The rows below fall into families. The same turns and mirrors carry the whole set onto itself and the rows of a family onto each other. For each named row, which other rows are in its family? Write them in the order they are listed.
These 40 rows form 5 families of 8 rows each.
j_99: [  2.9  14.2  -2.9   8.8  14.4   1.5  19.9   6.6  13.2  23.6   7.6 -11.4
 -20.7   0.1 -17.1  -9.4 -13.7 -12.1  12.8   8.5]
j_930: [  6.9 -13.1 -16.8   8.0   6.3  -2.2  15.3 -18.8  15.1   1.4  -5.3   1.6
   7.7  13.0 -10.6   5.3  10.8 -24.1 -34.1   9.5]
j_414: [ -2.1   2.2  10.9  -4.3   7.7  13.2  21.5   1.1  11.1  11.0  -3.3   2.4
 -21.8 -15.2 -36.9 -17.3  16.8  -6.6   9.7   6.3]
j_908: [  5.0  -2.4 -26.3  -4.8  11.8   9.7  21.3  12.3   2.8  11.5  14.7 -15.7
   4.2   4.5 -22.5 -11.9   8.4  18.9   9.4   8.5]
j_973: [  5.7  -1.8 -22.6 -13.9   1.8   0.1  22.5  11.4   2.1  17.0  15.7 -12.9
   7.8   6.5 -18.2 -14.1   8.3  21.6   6.0   7.9]
j_723: [ -7.1   9.8   9.2  -2.4  -9.8  -2.6  26.0  20.9  16.6  -5.6  -4.0 -17.4
   9.2 -11.3 -12.8 -22.3   9.4   3.4  -0.8  12.7]
j_418: [  6.2   0.5 -26.9  -4.0   9.2   4.1  25.8   9.1   2.3  16.6  14.1 -14.7
   4.7  -2.1 -22.5  -7.3   6.9  23.4   5.5  10.3]
j_342: [ -4.6  10.8   4.1  -7.0  -4.7  -6.6  22.4  25.4  19.0  -4.2   3.7 -15.2
   6.9  -8.5  -8.9 -21.8  10.2   6.5   4.5   5.6]
j_136: [  1.6 -13.7 -10.9   8.9   8.9  -8.9   9.3 -17.9  13.9  -3.8  -5.6  -1.2
  11.1  12.7  -8.9  -1.2  11.4 -25.9 -30.3   8.6]
j_638: [  5.6   3.8 -22.2  -3.5   9.5  11.0  28.9   8.6  -1.3  17.6  15.9 -10.9
   5.7   3.0 -19.5  -6.1   5.6  21.2  10.5  12.4]
j_145: [  2.5 -13.7 -17.4   1.9   5.7  -7.0  11.7 -18.8   7.6  -5.1  -3.6  -7.8
  15.7  13.3  -9.4   0.0  11.4 -28.6 -29.1   6.1]
j_909: [ -6.7   4.9 -10.0 -11.7   5.0 -18.0  20.0 -20.8   3.9 -10.3  24.3   5.4
   8.6  -3.4 -20.4  -0.1   8.6 -32.4 -18.3 -13.3]
j_726: [ -0.5  10.5   2.2  -7.7  -4.0  -6.8  27.7  25.3  13.3  -6.5  -0.8 -20.3
  12.1 -12.9 -13.2 -14.8  10.1   6.1   7.7   1.9]
j_772: [  6.3  -1.8  12.0  -2.9   8.5  11.8  20.5   4.2   9.4  14.9  -9.1  -0.3
 -16.6 -15.3 -32.3 -22.8  19.5  -5.5   1.8   1.1]
j_373: [-13.6   0.9  -3.3 -22.4  -0.8   8.3   6.3 -10.0  14.5  -2.4  -0.3  10.2
  -4.9   9.7  -5.9  27.7  10.8 -11.3 -22.5  12.2]
j_361: [ -3.8  13.1   7.0  -3.5  -4.7  -6.9  30.6  24.2  17.3  -5.2   4.2 -13.1
  13.0 -10.4 -10.7 -19.1  13.1   3.8   4.7   3.7]
j_693: [-11.9  -9.7 -11.4  -7.7   9.7   9.4  20.4 -12.0  -0.9 -16.3  12.9  -6.6
  -5.0 -28.3  -5.4  16.6 -10.5 -13.9 -27.4   7.7]
j_168: [ -8.9   3.3   1.0 -17.2   3.1   8.3   3.4 -10.2  13.7   0.8   3.3  11.5
  -2.6   8.0  -5.1  30.3   5.4  -6.9 -22.9  16.8]
j_474: [-11.2 -10.8  -7.6 -10.4   9.7   6.3  25.3 -12.5  -4.3 -13.6   7.6  -5.2
  -0.5 -27.3  -2.3  21.4  -6.0 -13.9 -27.4   5.9]
j_841: [ -6.5  -3.8 -10.3 -15.9   8.0 -19.7  20.6 -16.7  -1.1 -15.5  26.4   8.3
  10.2  -1.9 -22.0  -1.5   7.1 -25.0 -18.7 -10.9]
j_798: [  4.4  12.3  -5.8   4.2  12.1   9.6  23.3   6.6  10.2  22.4  13.8 -13.6
 -18.2  -2.3 -12.5  -4.2 -15.6 -15.5  16.8   5.6]
j_897: [ -5.6  11.8   4.9  -4.4  -9.7  -8.7  31.2  19.1  17.4  -7.0  -3.5 -20.5
   8.7  -6.5 -13.0 -19.8  13.5   4.7   2.7   3.8]
j_358: [  5.4 -13.1 -13.2   7.6   2.9  -3.7  13.4 -19.5  13.9  -8.8  -5.1  -7.0
  15.4  12.4 -10.8   3.1   7.9 -27.4 -28.2   9.1]
j_324: [ -6.5  -1.8 -12.7 -18.5   4.6 -18.1  22.5 -25.8  -3.6 -11.1  27.1   7.9
   7.3  -2.6 -18.6  -0.5   7.5 -24.0 -14.2  -5.8]
j_247: [ -1.7  -5.8  -8.8 -17.7   7.4 -13.5  24.3 -22.7  -2.6 -13.8  30.2   7.0
   7.2  -3.7 -17.7   5.9   1.7 -26.1 -14.3  -9.0]
j_755: [  1.6  -7.9 -17.0   9.9   4.0  -5.5  14.1 -22.4  13.5  -1.2  -3.2  -7.4
  14.3   8.1 -11.0   5.8   8.1 -29.7 -29.5   6.2]
j_368: [  2.2  -0.4  11.7  -2.0   6.8  13.4  19.0   5.0   8.6  11.2  -4.0   0.2
 -16.5 -17.5 -31.1 -28.2  15.7  -1.9   1.2   8.0]
j_379: [-10.4   7.3  -0.3 -19.9   3.4   5.5  14.2  -7.6   8.5  -2.1   1.0   7.3
  -2.9   9.4   2.0  32.3   3.3  -7.4 -23.1  15.0]
j_448: [-11.7  -7.5 -13.1 -11.8  14.2   8.5  18.4  -7.3  -6.1 -16.1  13.2  -4.7
   2.4 -29.8  -9.9  19.5  -8.0 -13.1 -23.7  10.0]
j_677: [  6.1   0.1 -27.3 -10.2   3.4   6.4  31.3   8.0  -2.2  15.8  15.8 -16.7
   7.1   3.5 -21.0 -11.8   4.5  18.0   5.9   7.3]
j_443: [  0.2   2.2  11.8   0.6   2.7  15.9  22.3  -0.8  15.3  13.5  -7.0  -1.4
 -20.5 -15.5 -29.3 -19.1  20.3  -5.7   3.9   2.4]
j_82: [  1.1  16.0  -1.7   4.7  17.5   5.6  19.5   8.8   9.3  15.3  13.2 -11.6
 -15.5   3.7 -20.1 -10.6 -13.4 -14.3  19.5  10.0]
j_171: [-15.3  -7.8 -12.3  -9.8  12.1   9.1  20.2 -14.2   0.9 -14.1   9.5  -0.5
  -5.7 -29.9  -6.6  19.3  -3.5 -15.2 -24.5  12.9]
j_657: [ -7.8  -8.2  -9.2 -12.3  10.6   7.9  20.0 -15.1  -8.1 -16.8  11.6  -9.7
   2.3 -30.6 -12.9  17.5  -2.2  -9.2 -25.5   2.6]
j_633: [ -1.5  15.7  -0.6   6.3  16.1   7.0  19.4   8.2   7.9  21.9  12.9 -15.2
 -15.6   3.9 -15.7  -6.1 -14.9 -13.4  13.6   5.8]
j_586: [  1.0   4.7  -9.1   8.4  17.3   9.4  21.6   8.0   9.7  17.4  16.1 -15.3
 -12.8   1.4 -13.1  -8.4 -15.0 -14.6  19.4   4.9]
j_29: [ -9.7   0.9  -5.8 -18.0  -3.0   6.2  13.6  -9.7  16.8   1.0   2.0  12.1
  -2.1   8.6  -6.2  32.4   9.2  -9.5 -25.3  10.5]
j_512: [ -1.8   1.7  11.2  -1.5   3.3  13.1  20.1   6.8  10.1  13.1  -4.3  -2.0
 -13.9 -13.7 -30.9 -28.1  19.6  -4.3   0.3  -3.9]
j_485: [ -5.9  -1.3  -5.9 -17.9   4.3 -16.5  23.0 -26.6  -5.6  -7.9  23.8   3.3
   6.1  -3.3 -21.5   4.7   6.7 -24.6 -18.8 -11.6]
j_381: [-12.1   3.4  -0.3 -17.3  -5.3   5.5   5.2 -11.4  18.5  -3.9   1.0   6.9
  -2.8  11.4  -8.3  26.8   8.0  -8.7 -29.6  13.2]

Which other rows belong to the same family as j_485? j_908, j_342, j_474, j_755, j_368, j_82, j_29
Which other rows belong to the same family as j_168? j_136, j_841, j_798, j_897, j_448, j_677, j_443
Which other rows belong to the same family as j_657? j_930, j_414, j_973, j_723, j_909, j_379, j_586

The rows below fall into families. The same turns and mirrors carry the whole set onto itself and the rows of a family onto each other. For each named row, which other rows are in its family? Write them in the order they are listed.
These 20 rows form 5 families of 4 rows each.
j_69: [-19.7  37.2   2.9 -18.2  -9.0  16.7  -2.3   9.7  14.1   2.2  15.5   3.5
  -9.3  -6.2   2.8  -9.9  -2.3   7.2 -16.2  11.3 -13.3  -4.3   9.4   6.6
 -18.5  -9.5  -6.9   1.6  -1.3   7.2  -1.8   7.6 -20.0   5.1   8.2]
j_570: [-17.1  17.2   2.5  -0.2   3.7 -11.4  -2.9  -6.0  -7.0   0.3  13.4   0.0
 -18.3  11.3  -5.1   3.9  28.8  16.0  -0.2  -7.3   2.6  23.1  -3.2 -11.8
   0.3 -16.4   5.1 -21.6  -7.6 -32.6  13.0 -17.2 -16.3  31.3  -9.0]
j_749: [-16.4  21.1  15.6 -13.4   0.6   5.2   0.1  18.9  23.8  15.0  20.3  14.6
  -7.9  -7.0  11.0   3.5   3.5   3.9 -10.4  -0.1  -0.5  -4.1   6.2   2.9
  -9.5 -28.7  -3.8  -7.1  -7.6  10.7  -1.1  -2.2   1.5   0.4  26.2]
j_576: [ -6.7   3.7 -17.3  15.4   3.6  -6.3   8.6   3.1 -11.5  16.3  -1.7   7.1
  -1.3  15.4   4.5  21.4  -1.3   3.8  14.1   6.7  -1.7  -2.6  -6.4  13.3
  -0.9   9.3  27.5   6.4 -27.5   4.2   1.6 -25.0   8.8 -10.8   2.9]
j_96: [-16.1   7.1 -13.5  10.3  -5.5 -15.6  18.9  -0.9  14.8  10.0  -2.0  -2.9
  -9.1 -15.7 -20.4   3.5  -6.9   0.9  -6.7  24.6 -17.7   3.2  21.5   0.4
  -5.3 -11.0  10.8  12.3  21.7 -31.2 -10.8  -5.7   1.5  -0.3  12.6]
j_499: [-16.7  11.0 -18.6   1.9  -0.9 -12.5   4.6   8.7  -9.6   6.7  12.8   3.9
 -11.1  14.3  23.5   6.1   2.6  -5.4   1.8  22.3  -7.7  -1.2  -9.6   2.6
  -0.7  13.3  24.4  16.8 -12.4  -7.3   4.0 -17.6  30.5   5.2 -22.4]
j_946: [-24.6   7.8 -14.9  19.0 -17.1 -32.2  16.6  -1.7   1.1  -3.4  15.1  10.1
 -22.5 -10.1  -9.5  18.3   6.4  -7.8  -6.9  23.2 -17.2  14.4   5.7  -5.3
  -1.4  -7.4  -4.3  20.4  20.5 -25.6   7.8  -5.2  13.8   3.2   0.9]
j_504: [ -6.5  27.8  12.4 -13.1 -19.6  14.7 -10.6   9.3  -3.6   3.9  14.3  24.7
 -16.2  10.9   3.1  15.5   5.7   5.2  -2.6  -1.3   2.2   2.6  10.0  -3.6
  -4.6  -5.7 -21.0  -9.0  -3.7   2.7  18.9  -8.1 -19.5  12.8   2.2]
j_308: [-20.0  30.8   4.7  -0.8 -17.4   6.0   4.6   1.8  -5.9  15.1  20.7  15.8
  -5.3   8.6  15.2  13.0  -0.7   4.8   0.7  -6.9  -4.3   1.9  -4.0   6.2
 -10.3 -20.9 -11.6   1.4 -16.2   9.1   3.4   2.9 -24.4   6.0   2.9]
j_795: [-19.1   9.4   8.3  -7.1  -8.6 -23.5   0.9   7.2   1.3 -23.0  20.2  17.4
 -29.6   5.3  -2.5  -3.5  29.9   7.9   6.5  10.8  -1.1  11.0  -9.9 -16.6
  -6.1   6.2  11.1 -16.7  -0.2 -18.0  21.6 -26.1   0.5  22.5   4.4]
j_419: [-11.8  17.6  -8.3  14.0  16.2 -22.5   5.6  -5.2  14.9  18.8  -1.8  -4.7
 -10.9 -20.9 -13.1  11.3   6.9   1.7 -15.5   7.5 -19.6   9.5   6.6   9.0
  -4.1 -23.0   1.1  10.3  14.2 -29.5  -0.7  -4.7  27.2  -2.2   5.5]
j_218: [-25.8  30.7  11.4 -21.9 -11.8   0.8   1.3   0.7  10.3  -7.6  34.6  19.5
 -19.8   4.7  23.8   1.9  -8.6   4.4  -3.3  16.9  -3.0   6.9  -2.1   1.0
  -7.7  -3.8 -16.5  14.0  -6.7  -2.2   4.2  -3.5  -1.2  -0.5   3.9]
j_222: [-10.6   8.1   9.7   7.2  10.2 -20.3  -9.2  19.1   8.6  -1.9   4.5   1.8
 -12.4  -2.3  -9.4  -6.1  34.9  14.8 -10.7  -6.1 -11.9  19.0   1.9  -6.7
  -5.7 -25.1   5.6 -25.7  -0.1  -6.3  16.5 -16.3  11.0  24.5   5.9]
j_287: [ -7.6   9.8   1.4  -9.7   5.8 -18.1   3.9   4.7   9.5 -11.0   4.8  -8.4
  -9.8   3.8 -15.5 -19.6  25.9  20.4   0.4   8.9 -13.9  14.6   3.3 -10.5
 -12.4  -2.1  19.2 -25.9   5.2 -19.0  11.6 -13.7 -10.8  23.8  -2.5]
j_557: [  1.5  19.0  -3.8   2.0  -3.3 -20.3  -0.5  -9.3  -8.3  -3.1   3.3   4.8
 -18.0   6.2 -21.5  15.5  31.3  10.6   0.4   1.4  -8.7  18.4   3.2 -10.7
  -4.6  -0.1  -5.6 -17.9  14.2 -28.7  28.8 -13.9  -7.0  21.0 -13.5]
j_125: [  3.3  14.0 -20.6   3.9  -3.1 -20.8  21.0 -16.8   2.5  19.9   1.9   0.5
  -5.9   6.7 -11.4  31.8  -1.8  -3.2   7.3  17.6  -8.6   7.9  10.6  -0.1
   3.8   3.6   3.4  12.8  13.8 -34.6   3.8 -10.0  10.9  -7.0  -9.4]
j_201: [ -0.8   5.5  -7.0  -3.7  29.3 -13.0   8.3  10.2  10.2  19.6   6.3   0.7
   8.4   4.1  15.9   0.2   4.8  10.3   4.5  12.3  -3.6  -3.0  -2.4  11.5
  -5.2  -7.9  21.3   1.6 -18.4   2.9  -5.1 -12.7  32.6  -8.2   0.9]
j_509: [  3.4   9.2  -6.5 -11.8  -7.9   5.5   6.1   9.2  -6.3  22.5   5.5  14.9
   3.7  26.6  17.0  21.3  -9.4   0.3  13.0  15.8   6.3  -5.9  10.7   3.9
   3.1   9.8  11.0   5.5 -17.4   3.2   4.1 -20.3   8.4  -3.1  -7.2]
j_261: [-14.0   7.3 -12.3  14.3   4.8 -16.5  10.8 -22.5   1.8   5.5  -0.2  -1.8
 -18.2  -5.0 -21.3  27.7  -2.7   6.0  -0.7  10.9  -2.1  22.7  13.3   4.3
   7.8 -10.5  -1.1  15.8   5.3 -39.0  -1.7 -15.5   1.5  -6.7  10.0]
j_17: [ -7.0   0.2 -18.1   2.8   8.1   1.4   2.6  23.8  -4.9   7.5  -6.6  -2.4
   5.6  11.7   6.0  -8.4  -0.8   8.1  -0.7  19.9  -9.6  -8.2  10.6   9.2
  -5.2   7.9  29.6   4.8 -16.6   8.1  -6.0 -15.8  13.2   6.8  -8.2]

Which other rows belong to the same family as j_218? j_499, j_946, j_795
Which other rows belong to the same family as j_308? j_570, j_576, j_261
Which other rows belong to the same family as j_17? j_69, j_96, j_287
Which other rows belong to the same family as j_222? j_749, j_419, j_201

